Rotation paths and how fast each direction turns (degrees a step)
Each turn is a multiple of 5 degrees from 10 to 175, or 0.
Each row of a path follows its step; steps can be skipped.
path 1
step 3: -0.29; +1.23; -1.23; -0.48; -0.83; -1.31; -0.49; -1.01; -1.36; +0.24; +1.62; +0.05; +0.64; -0.35; +0.04; +4.16; +0.85; -2.38; +0.56; +1.91; +0.07; +1.06; +2.27; -1.67; -0.25; +0.82; -0.11; -0.59; -0.27; +1.11; +1.18; -0.29; +0.39; +0.18; -2.32; -0.46; +1.46; -0.37; -0.91; -0.90; -0.97; +2.19; -1.63; +2.76
step 5: +1.60; +1.34; -1.15; -0.40; +1.28; -0.12; -2.19; +1.66; +1.00; +0.39; +0.71; +0.52; +0.28; -0.61; -3.34; -1.22; -0.68; +3.36; -1.39; -0.29; -0.38; +1.24; -1.47; +2.05; +0.12; +0.98; -0.06; -0.02; +0.20; -2.81; +1.18; +0.21; +2.35; +0.10; +0.29; -0.13; +0.44; -1.94; -0.76; -1.25; -1.23; -0.84; -0.90; +0.52
step 12: +3.26; +0.55; +0.00; -1.15; +0.50; -0.42; -1.86; -0.19; -1.00; +0.49; +0.08; -0.40; -0.58; +2.06; +0.86; +2.29; -2.11; -0.81; +1.01; -1.49; +1.41; +0.73; +1.88; -0.10; +2.73; -0.64; +0.34; -0.20; -2.40; +0.94; +0.23; +0.14; -0.13; +0.31; +0.04; +0.85; +1.31; -0.95; -0.19; -1.49; -3.63; -0.11; +1.06; -0.64
step 13: -0.43; +1.06; +0.44; -1.61; +0.25; -2.22; +0.65; -2.05; -0.43; -1.32; -1.04; -1.28; +1.03; -1.57; -1.50; +0.33; -1.98; -1.86; +1.15; +1.07; +0.33; +0.84; +0.43; -2.11; +0.84; +1.17; +1.41; +3.07; +0.32; -0.35; +0.51; +0.42; +0.64; -0.82; -2.09; +1.52; -1.60; +0.69; +0.92; +0.96; +2.99; -1.16; -0.24; -1.23
step 15: +0.95; +0.59; -1.62; +0.07; -1.16; +0.01; +0.10; -0.86; +0.30; -1.54; +2.80; +1.51; -0.71; +1.33; +0.09; +3.58; +0.32; +1.98; -1.51; -0.16; -0.13; -1.83; +1.47; +0.33; +0.21; -1.77; +1.61; -3.17; +0.77; -1.71; -0.67; -0.15; +1.57; -0.84; +0.75; -0.86; -1.29; -1.04; +0.20; -0.36; +2.24; +0.07; +0.25; +0.49
step 20: -0.23; +2.53; +0.56; -2.56; +1.37; +0.37; -2.01; +2.44; -0.57; +0.76; +0.91; +1.24; -0.31; -2.42; -1.56; -1.27; +0.70; +0.36; +1.62; -0.31; -1.91; -0.51; -0.42; -1.95; -2.87; +0.88; -0.36; -1.56; -1.15; -0.26; -0.08; +0.45; -0.55; +0.12; -1.89; +0.89; -0.63; +0.78; +0.02; -0.80; +0.75; +1.21; -1.83; +1.75
step 22: +0.70; -0.61; -4.21; -0.06; -0.32; -1.73; +0.16; +1.08; +1.26; -1.14; -0.62; -0.91; +1.10; +0.43; -1.18; +1.67; +0.17; -0.86; +0.01; +2.07; +1.64; +1.04; -0.84; +0.56; +3.10; +1.75; +0.26; +0.10; -0.83; -2.04; +2.24; +0.08; -0.32; +1.74; -2.51; +0.01; -1.20; +0.06; -0.33; +1.38; -0.41; +0.33; +0.40; +0.28
step 23: +0.15; -0.11; +1.84; -2.00; +1.63; +1.42; +0.59; -0.22; +1.08; -0.37; -1.49; +1.57; +0.31; +1.23; -1.63; +0.68; -3.69; +0.65; -0.91; -1.07; +2.00; +1.12; -1.89; -0.70; -0.51; -2.13; +0.90; +1.83; -1.55; +1.91; -0.54; +1.55; -0.45; +1.19; +0.17; -0.65; -0.15; +1.54; -0.43; +0.28; -0.89; -1.93; -0.44; +1.53
step 29: -0.88; +0.51; -0.37; -2.42; +0.30; -0.41; -0.30; +0.85; -1.13; +0.66; -0.80; -0.93; +2.43; -0.16; +0.35; +1.14; -0.99; -1.14; +2.15; +0.54; +0.33; +2.03; -1.35; -0.72; -0.87; -1.98; +1.30; -1.09; -1.08; +3.94; -1.92; +0.40; -1.90; +2.05; -0.66; +0.22; -0.75; +0.90; -1.30; +0.24; -0.36; +1.36; +0.99; +1.65
step 30: +1.68; +3.08; +0.97; -0.34; +2.48; -1.46; -0.39; -1.27; +1.11; +0.86; +2.05; +0.71; +1.12; -0.45; -1.79; +0.47; -1.20; +2.12; +0.91; +0.05; -3.10; -1.15; +0.58; -0.76; +0.49; -1.47; -0.75; +1.91; +1.17; -0.44; +0.01; -0.10; +1.32; +0.70; +1.58; +0.07; -1.15; -2.39; -0.32; -0.13; +1.00; -0.80; +1.91; -0.50
-0.08; -0.35; -0.03; +0.09; +0.17; -0.51; +0.04; -0.76; -0.09; -0.15; +0.09; +0.25; +0.14; -1.15; -0.20; +0.10; -0.09; -0.33; +0.06; -0.09; +0.33; -0.30; -0.17; +0.84; -0.04; -0.43; -0.28; +0.04; +0.73; -0.09; -0.11; -0.24; -0.27; +0.22; -0.26; -0.31; +0.59; +1.03; +0.46; -0.60; -0.09; +1.30; -0.25; -0.39 : 100
-0.04; +0.01; +0.41; +0.39; +0.41; -0.69; +0.24; -0.52; -0.05; -0.04; +0.30; -0.08; +0.17; -0.51; +0.44; -0.23; +0.40; -0.65; -0.56; -0.37; -0.51; -0.53; -0.38; +0.42; +1.18; +0.34; +0.97; +0.47; -0.06; -0.37; -0.15; +0.16; -0.29; -0.04; +0.44; +0.51; -0.89; -0.70; -0.08; +0.14; +0.05; +0.11; +0.27; -0.03 : 125
-0.43; +0.63; +0.50; +0.52; +0.36; +0.24; +0.43; -0.52; +0.40; +0.14; +0.19; +0.01; +0.05; -0.08; +0.17; +0.09; +0.13; -0.13; +0.06; +0.01; -0.49; -0.07; +1.05; -1.21; -0.82; +0.68; +0.36; -0.13; +0.07; -0.21; +0.00; -0.59; +0.43; +0.22; -0.01; -0.34; -0.65; +0.27; +0.04; -0.88; +0.11; +0.65; +0.21; +0.11 : 65
+0.44; +1.05; +0.64; -0.16; -0.81; -0.19; -0.38; +0.14; +0.50; -0.31; -0.34; +0.10; -0.80; -0.02; +0.81; -0.31; -0.54; -0.12; +0.40; -0.13; -0.69; +0.43; +0.16; +0.21; +0.51; +0.36; -0.48; +0.25; -0.02; +0.21; -0.13; +0.60; +0.07; -0.70; +0.00; +0.17; +0.27; +0.31; +0.31; -0.07; +0.85; +0.57; +0.09; -0.17 : 60
+0.11; +0.54; +0.09; +0.22; +0.11; -0.57; -0.38; -0.52; +0.43; -0.28; -0.95; +0.29; +0.36; +0.39; -0.07; +0.70; +0.56; +0.76; -0.96; -0.25; +0.57; +0.60; -0.17; +0.27; -0.14; -0.28; +0.26; +0.22; -0.15; +0.07; +0.62; +0.19; -0.02; -0.34; -0.33; -0.31; -0.64; -0.02; +0.58; -0.63; +0.28; -0.40; -0.64; -0.25 : 40
-0.09; +0.41; +0.07; -0.11; +0.08; -0.06; -0.64; +0.09; +0.35; +0.26; -0.47; -0.40; +0.67; +0.37; -0.03; -0.04; +0.85; -0.26; +0.36; -0.51; -0.47; -0.29; +0.84; -0.17; -0.35; -0.55; -0.61; +0.04; +0.46; +0.08; -0.06; +0.24; -1.18; +0.34; -0.25; +0.88; -0.09; -0.34; -0.03; +0.58; -0.50; +0.49; -0.35; -0.32 : 40
-0.79; -0.19; -0.10; -0.29; +0.05; -0.65; +0.27; +0.29; +0.24; +0.03; +0.41; +0.07; -0.84; -0.06; +0.47; -0.24; +0.35; -0.18; +1.10; -0.24; +1.03; +0.15; +0.23; +0.24; -0.59; -0.59; +0.02; +0.17; -0.77; -0.89; -0.26; +0.23; +0.28; +0.04; -0.14; +0.37; -0.46; -0.53; +0.41; -0.27; +0.26; -0.01; -0.29; -0.32 : 55
path 2
step 0: +1.84; +1.53; -0.40; +3.29; +0.03; -2.26; +0.08; -0.30; -0.79; +0.50; +0.75; +0.56; +1.05; +0.03; +1.55; -0.60; +0.23; -0.77; -0.19; +0.78; +2.25; -1.36; +0.89; -0.72; -1.19; +1.39; +3.21; -0.81; -0.99; +2.69; +2.72; +2.13; +0.34; +0.91; -1.10; -0.34; -0.26; +2.37; +0.78; +1.02; +0.54; -1.63; +1.36; +0.01
step 8: +0.00; -0.19; +1.05; +0.06; -1.30; -1.52; +0.34; -1.77; -0.35; -2.00; -1.89; -1.58; +1.79; +0.58; +0.34; +2.36; -1.09; +2.12; +1.85; +0.37; +0.58; -3.61; -1.13; -1.64; -0.63; +3.00; +1.63; -1.41; +0.08; -0.32; +2.89; +0.67; -1.08; -0.32; +0.20; +0.26; -0.05; +0.78; +0.51; -0.93; -0.29; -1.16; +1.88; -0.87
step 14: +2.96; +0.60; +1.41; +0.75; -0.28; +0.28; +1.02; -2.16; -1.15; +1.30; -2.20; -1.00; -0.47; -0.63; -1.02; +0.22; +0.26; +1.95; -1.33; -0.56; -1.08; -1.66; +0.05; -0.48; -2.26; +1.64; +2.02; -0.12; +1.31; -0.51; +2.78; +1.03; -0.49; +1.37; +2.20; -1.29; +1.06; +2.01; +0.71; -1.46; -1.20; -2.44; -0.70; -0.73
step 16: -0.13; +0.82; -0.02; +0.65; -1.82; +1.96; -0.68; -2.08; -0.77; -0.50; +0.01; +0.81; -1.15; +1.08; +2.21; -0.22; -0.80; +1.90; +2.20; -2.25; +0.23; -1.41; -0.31; +0.34; +2.59; -2.26; +1.75; -0.93; -0.77; +0.42; +3.19; +1.55; -0.07; -1.56; +0.51; -0.48; -0.23; +1.11; +2.04; -0.99; +1.68; -0.89; +2.27; -0.87
step 17: +0.32; +3.36; -0.94; +2.47; -0.35; -0.63; +1.36; -0.90; -0.43; +1.05; +0.47; +0.91; +1.01; +2.10; +1.49; -1.03; -1.35; +1.67; -0.25; +0.46; -0.75; -0.17; +2.35; +1.33; +0.38; -1.02; +2.18; -2.50; +0.62; +1.45; +1.67; +0.22; +0.81; -1.11; -0.48; +0.42; +2.17; -0.53; -0.03; -1.46; -0.21; +1.32; +1.38; -2.98
step 19: +3.89; +1.06; +1.42; +1.91; -1.34; -0.49; +0.81; -3.13; -0.90; +1.72; -0.92; +1.58; +0.92; -0.46; -0.58; -1.82; +0.35; +1.21; +0.37; +1.40; -1.36; -0.81; -0.54; -1.08; -1.50; +2.07; +0.87; +1.12; +1.38; -0.47; +2.19; +0.79; -0.98; +0.94; +0.83; -1.50; +0.66; +2.09; +0.58; -0.92; -0.93; -2.04; +0.14; +0.57
step 20: -0.39; -0.70; +1.40; +2.11; -0.29; -1.59; -0.97; -0.84; -1.52; +0.35; -2.81; -0.37; -0.07; +0.58; +0.30; -0.45; -0.21; -0.01; -1.05; +1.37; +1.52; -1.76; -1.83; +0.19; +1.72; +1.93; +0.91; -2.25; +1.38; +2.73; +2.70; -0.32; -1.63; +2.26; +1.72; -0.88; +1.85; +2.23; +0.98; -0.34; +0.84; -1.07; -0.39; -0.15
step 23: -0.61; +2.03; -1.52; +0.67; +0.00; -1.01; +0.02; -1.99; +0.60; -2.84; -0.52; +2.52; +1.36; +3.07; +1.74; +1.44; +0.05; +1.96; +0.58; +0.00; -1.90; -0.75; +1.98; -0.08; -0.48; +1.20; +1.04; -0.83; -0.61; +0.08; +1.59; +0.41; -0.02; -1.01; +0.30; +1.01; +2.78; +1.77; +2.87; -0.21; +0.07; +0.47; +1.37; +1.20
step 27: +0.95; +2.19; +1.37; +2.64; +1.76; -0.69; +1.72; -0.64; -1.56; +0.50; -0.99; -0.13; +0.08; -1.05; +1.15; +0.43; -0.34; +0.88; -1.98; -0.57; +0.88; -2.46; -0.91; -0.90; -1.41; -0.33; +2.48; -1.39; -1.47; +1.83; +3.25; +1.17; +0.65; -0.24; -1.26; -0.20; -0.28; +1.65; +1.04; -1.70; -0.38; -0.51; +0.95; -2.61
step 28: -1.56; +0.54; -0.65; +0.16; +0.71; -0.81; +0.91; -1.80; -0.83; -2.90; -3.00; +1.46; +0.18; +1.64; +2.06; +0.97; -0.89; +1.48; -1.03; -1.82; -1.00; -1.02; +0.63; +0.06; -1.21; +0.21; +0.97; -1.54; -0.72; +0.04; +2.01; +0.71; -0.09; +0.18; +1.39; -0.51; +2.95; +1.79; +3.20; -1.07; +0.56; +0.86; +1.94; +0.30
-0.51; -0.32; -0.22; -0.38; +0.23; -0.23; +0.53; -0.25; -0.88; +0.24; +0.44; -0.13; -0.36; -0.05; -0.60; +0.10; -0.59; +0.68; +0.42; +0.26; +0.59; -0.51; +0.42; +0.23; -0.55; -0.42; +0.41; -0.16; +0.28; -0.10; -0.59; -0.14; -0.20; +0.56; -0.45; +0.90; -0.02; +0.73; +0.18; -0.74; +0.31; +0.19; -0.68; +0.03 : 110
+0.40; +0.54; +0.25; +0.52; +0.60; +0.15; +0.22; +0.04; -0.28; +0.74; -0.16; -0.18; +0.27; -0.61; +0.58; -0.71; +0.45; +0.47; -0.50; +0.34; +0.05; +0.55; +0.15; +0.00; -0.10; +0.39; -0.40; -0.49; +0.23; +1.12; -0.50; +0.25; +0.03; -0.20; +0.16; +0.78; -0.56; -0.01; -0.64; -0.37; -0.27; +0.13; -0.27; -0.67 : 145
+0.47; +0.08; +0.63; +0.16; -0.18; -0.05; +0.67; -1.02; -0.40; +0.26; +0.09; -0.77; +0.19; -0.30; -0.24; -0.74; -0.31; -0.41; +0.10; -0.36; +0.62; -0.44; +0.42; +0.24; -0.48; -0.63; -0.17; -0.09; -0.16; -0.32; +0.58; -0.52; +0.58; -0.14; +0.46; -0.52; +0.03; -0.45; +0.07; +0.26; -0.97; +0.43; -0.08; -0.23 : 135
+0.40; +0.44; -0.50; +0.01; -0.07; -0.54; +0.30; +0.54; +0.76; -0.03; +0.40; -1.26; +0.16; +0.39; +0.01; +0.76; +0.11; +0.17; +0.00; +0.07; +0.00; -0.49; +0.32; -0.15; -0.34; +0.29; +0.94; +0.19; +0.05; -0.12; +0.40; +0.10; +0.70; -0.51; -0.49; +0.37; -0.19; -0.57; -0.61; +0.11; +0.35; +0.06; -0.32; -0.67 : 80
-0.25; +0.49; +0.50; +0.76; -0.06; +0.06; +0.11; +0.57; +0.07; +0.79; +0.36; +0.48; -0.24; -0.48; -1.17; +0.47; -0.42; -0.94; -0.62; +0.76; -0.30; +0.04; +0.09; +0.53; +0.03; +0.04; +0.66; -0.38; -0.34; -0.09; -0.04; -0.23; -0.14; -0.03; -0.30; -0.41; +0.24; +0.12; -0.29; -0.46; -0.23; -0.02; +0.58; -0.31 : 145
+0.18; -0.80; -0.49; +0.74; +0.06; +0.33; +0.06; +0.37; -0.60; +0.41; +0.13; +0.35; -0.49; -0.59; +0.43; +0.54; -0.31; -0.14; +0.37; -0.15; -0.24; -0.15; +0.24; +0.32; -0.22; +0.36; -0.13; +0.58; +0.73; +0.02; +0.05; +0.06; +0.11; -0.71; +0.08; +0.51; +0.45; -0.03; +0.72; +1.00; -0.08; +0.74; +0.40; -0.60 : 60
+0.75; -0.21; -0.13; +0.96; +0.34; -0.94; -0.17; -0.34; -0.52; +0.40; -0.18; +0.06; +0.08; +0.29; -0.01; -0.58; -0.46; -0.51; +0.21; +0.18; -0.24; +0.18; -0.85; -0.24; -0.12; +0.22; -0.12; +0.66; -0.30; -0.17; -0.39; +0.20; +0.15; +0.78; -0.84; -0.39; +0.30; -0.35; -0.21; +0.27; +0.63; -0.09; -0.74; -0.10 : 55
-0.67; +0.10; +0.52; +0.29; -0.05; -0.52; +0.46; -0.46; +0.46; -0.20; -0.11; +0.24; -0.24; -0.38; +0.16; -0.55; +0.82; -0.30; +0.32; +0.45; -0.05; -0.70; -0.34; +0.00; +0.58; +0.32; -0.21; +0.26; -0.19; -0.33; +0.36; -0.34; +0.24; -0.68; +0.03; +0.06; -0.39; +0.82; +0.07; -0.28; +1.10; +0.98; -0.11; -0.24 : 95
